[[ 38  46 -22]
 [  4  -1   1]
 [ 37  46 -21]
 [ 35  42 -17]
 [ 23  30 -16]
 [-15 -14 -11]
 [ 42  51 -22]
 [  2  -9   7]
 [-14  -4 -23]
 [  3  -4   3]
 [ 30  34 -12]
 [ 42  51 -22]]
:
[[-22  38  46]
 [  1   4  -1]
 [-21  37  46]
 [-17  35  42]
 [-16  23  30]
 [-11 -15 -14]
 [-22  42  51]
 [  7   2  -9]
 [-23 -14  -4]
 [  3   3  -4]
 [-12  30  34]
 [-22  42  51]]

[[-29 -39   2  33  56  -4 -21]
 [-11  12 -52  33 -39  30  15]
 [ 33  37  20  11   3 -37  33]
 [ 33  20  11 -54   3  30   9]]
:
[[-21 -29 -39   2  33  56  -4]
 [ 15 -11  12 -52  33 -39  30]
 [ 33  33  37  20  11   3 -37]
 [  9  33  20  11 -54   3  30]]

[[-19   7  -4  -9 -19  18 -27 -23  49  -6  45]
 [-19  44  15 -38 -19   7   6  16  10   4  54]]
:
[[ 45 -19   7  -4  -9 -19  18 -27 -23  49  -6]
 [ 54 -19  44  15 -38 -19   7   6  16  10   4]]

[[ 17  11 -36 -39 -38  -1   8  29 -36 -50   0]
 [-24   3  -6  25  30 -10  21 -33  20  33  31]
 [-20  -1  11   4   5  23 -56 -55   7 -16 -35]
 [-36  19  -3 -16  21   7   9 -17  -6 -16   1]
 [-22 -44 -13  16  15  33 -13  -6  31  30 -13]]
:
[[  0  17  11 -36 -39 -38  -1   8  29 -36 -50]
 [ 31 -24   3  -6  25  30 -10  21 -33  20  33]
 [-35 -20  -1  11   4   5  23 -56 -55   7 -16]
 [  1 -36  19  -3 -16  21   7   9 -17  -6 -16]
 [-13 -22 -44 -13  16  15  33 -13  -6  31  30]]

[[  7 -25 -56  23   6   5]
 [-11 -20 -11 -20 -15  12]
 [  2 -26  24 -27   8  47]
 [-37  22  -9  -5 -20  26]
 [-15   7  15 -17 -21  24]
 [ 19   1   5   1 -11   6]
 [ 25  17   3  11   0   3]]
:
[[  5   7 -25 -56  23   6]
 [ 12 -11 -20 -11 -20 -15]
 [ 47   2 -26  24 -27   8]
 [ 26 -37  22  -9  -5 -20]
 [ 24 -15   7  15 -17 -21]
 [  6  19   1   5   1 -11]
 [  3  25  17   3  11   0]]

[[  0   7   5  14   0]
 [ 23   0 -17 -28   0]
 [ 20  16   0 -22 -15]
 [-24 -13   9  57  11]]
:
[[  0   0   7   5  14]
 [  0  23   0 -17 -28]
 [-15  20  16   0 -22]
 [ 11 -24 -13   9  57]]

[[ -2   0  69   1  -8  -1  -1   6]
 [  3  -2  -7   4 -19   5   2   6]
 [  5  -1  -2   6 -31   1   1   0]
 [  8  -3  -3   6 -29   4   6   0]]
:
[[  6  -2   0  69   1  -8  -1  -1]
 [  6   3  -2  -7   4 -19   5   2]
 [  0   5  -1  -2   6 -31   1   1]
 [  0   8  -3  -3   6 -29   4   6]]
---
[[-51  11]
 [-41 -38]]
:
[-51 -38]

[[-16  38  19 -50  -4]
 [ -9  21  11 -28  -2]
 [ -2   5   2  -6   0]]
:
[-16  21   2]

[[-19  47 -24   7 -27]
 [ -6  50  -8   8   1]
 [ -9 -48 -57 -18   4]
 [ -9 -41   9   5  -1]]
:
[-19  50 -57   5]

[[-23 -42 -64  23  -2]
 [  0  35   3   6 -67]
 [ 52 -44  15 -50  23]]
:
[-23  35  15]

[[  8 -48   4]
 [ 55  30 -56]
 [-44  70 -14]
 [ 39  46 -44]]
:
[  8  30 -14]

[[-19 -51]
 [ -8 -31]
 [ -1 -12]
 [-18 -48]]
:
[-19 -31]

[[ 17   5 -34  54]
 [-22  37  61 -66]
 [-24  47 -23  30]
 [  8 -71 -13 -23]]
:
[ 17  37 -23 -23]

[[  7 -17  24   7]
 [-25   5 -37  29]
 [ 67  -7   0 -50]]
:
[7 5 0]
